In the rows, 128 means zero.
A single turn carries every row of the set below to another of its rows. Some are shown first; where does it send the rows asked next?
nosid: 130 117 115 147 116 124 112 121 124 145 125 133 123 156 100 133 126 151
budir: 106 148 137 139 117 138 119 117 114 152 125 130 119 123 131 147 115 154
tazop: 117 110 149 126 107 117 105 125 108 133 119 132 146 107 110 121 106 153
lik: 124 124 132 128 120 108 123 130 117 157 134 133 132 158 128 141 131 154
Miniz: 98 132 147 136 120 100 122 130 106 129 138 135 121 139 126 124 112 168
Tinet: 112 103 129 115 117 119 122 132 117 141 122 136 145 142 133 115 123 135
ked: 120 128 138 152 102 140 108 134 110 142 145 125 136 146 107 130 112 128
gogi: 110 123 135 157 133 118 138 118 99 150 116 147 136 111 124 128 126 145
Tumir: 133 127 129 114 121 123 138 134 111 126 115 126 141 123 113 118 125 180
fitut: 104 143 154 139 116 144 123 144 119 125 122 146 147 136 116 122 129 163
lofu: 108 133 147 133 129 132 130 119 103 129 127 128 150 129 100 136 120 123
Fifus: 117 121 118 144 130 102 115 125 113 124 122 104 134 120 127 128 138 151
pusor: 112 119 129 152 114 124 152 135 110 125 131 129 147 126 116 114 122 123
gizo: 123 132 128 165 108 123 132 130 95 138 115 136 143 145 127 119 129 172
Kuzem: 101 118 139 154 134 120 101 137 117 128 113 129 122 115 113 118 121 152
revu: 117 136 119 107 125 122 131 140 115 136 117 132 151 128 118 119 120 169
nipor: 117 149 143 133 139 131 119 123 103 157 130 122 134 131 124 129 111 131
tomo: 135 117 136 136 124 130 115 150 111 144 148 140 129 117 113 100 115 141
pov: 142 129 125 132 126 124 127 131 128 160 124 126 141 119 138 108 110 155
Vov: 115 128 123 149 98 126 118 156 102 124 131 142 134 115 114 120 136 159
Pag: 137 135 143 120 112 111 113 150 110 125 126 118 123 132 130 107 119 132
tek: 142 134 142 139 117 123 126 128 107 130 161 126 153 124 115 119 123 163
fudin: 123 136 141 138 102 134 111 126 119 159 127 123 136 142 113 146 134 133
moti: 136 113 135 145 120 123 142 132 126 129 94 135 143 125 115 116 123 137
neguv: 127 133 136 121 99 117 111 146 108 127 130 104 120 134 128 123 125 142
Sogo: 144 128 133 157 120 123 128 116 121 131 97 128 134 143 108 111 120 157
Pak: 125 113 152 123 108 118 120 115 100 131 125 135 136 103 128 121 113 163
kis: 112 133 145 136 124 112 137 145 89 143 121 114 144 149 115 110 123 150
Poka: 150 122 135 149 121 125 93 133 118 132 110 129 123 132 115 122 125 144
lupa: 132 126 138 161 112 119 146 114 109 154 118 137 138 120 133 108 119 149
fef: 118 131 159 156 102 129 112 130 123 152 122 130 142 114 120 141 125 157
mutas: 144 136 136 142 117 129 154 131 113 133 101 135 130 134 118 123 120 164
mel: 103 139 148 129 115 114 116 123 108 130 140 125 117 127 142 129 118 166
Repe: 136 120 135 137 108 132 137 114 104 153 118 146 132 106 134 127 116 144
vonad: 128 128 133 129 100 128 116 129 112 150 122 106 123 151 116 140 111 136
Bip: 114 137 135 153 130 132 131 130 122 109 123 123 134 138 108 114 112 129
sim: 132 131 146 130 112 129 119 121 133 114 147 137 150 129 131 127 128 157
Musi: 122 124 120 149 118 132 135 141 137 126 128 137 130 158 107 123 118 153
luba: 111 119 125 142 131 126 125 117 110 124 146 135 133 141 107 123 109 126
bini: 114 116 132 135 110 112 116 118 128 113 125 124 145 129 140 135 141 147
sile: 125 119 118 140 98 125 119 151 107 122 132 125 124 121 108 125 134 170
nupo: 110 132 128 140 141 131 141 131 123 135 134 135 140 108 107 127 124 131
tefi: 134 135 134 148 127 111 122 131 95 131 137 100 146 117 109 120 129 159
roze: 137 115 122 158 107 125 124 137 119 132 125 129 108 138 100 130 116 158
mopu: 122 152 143 144 122 131 127 123 126 166 133 131 127 117 132 127 126 144

Tinet -> kis
roze -> Repe
neguv -> Tumir
Where do these go?
Vov -> tazop
fef -> Poka
bini -> tefi
nosid -> lupa
moti -> nipor
lofu -> Bip

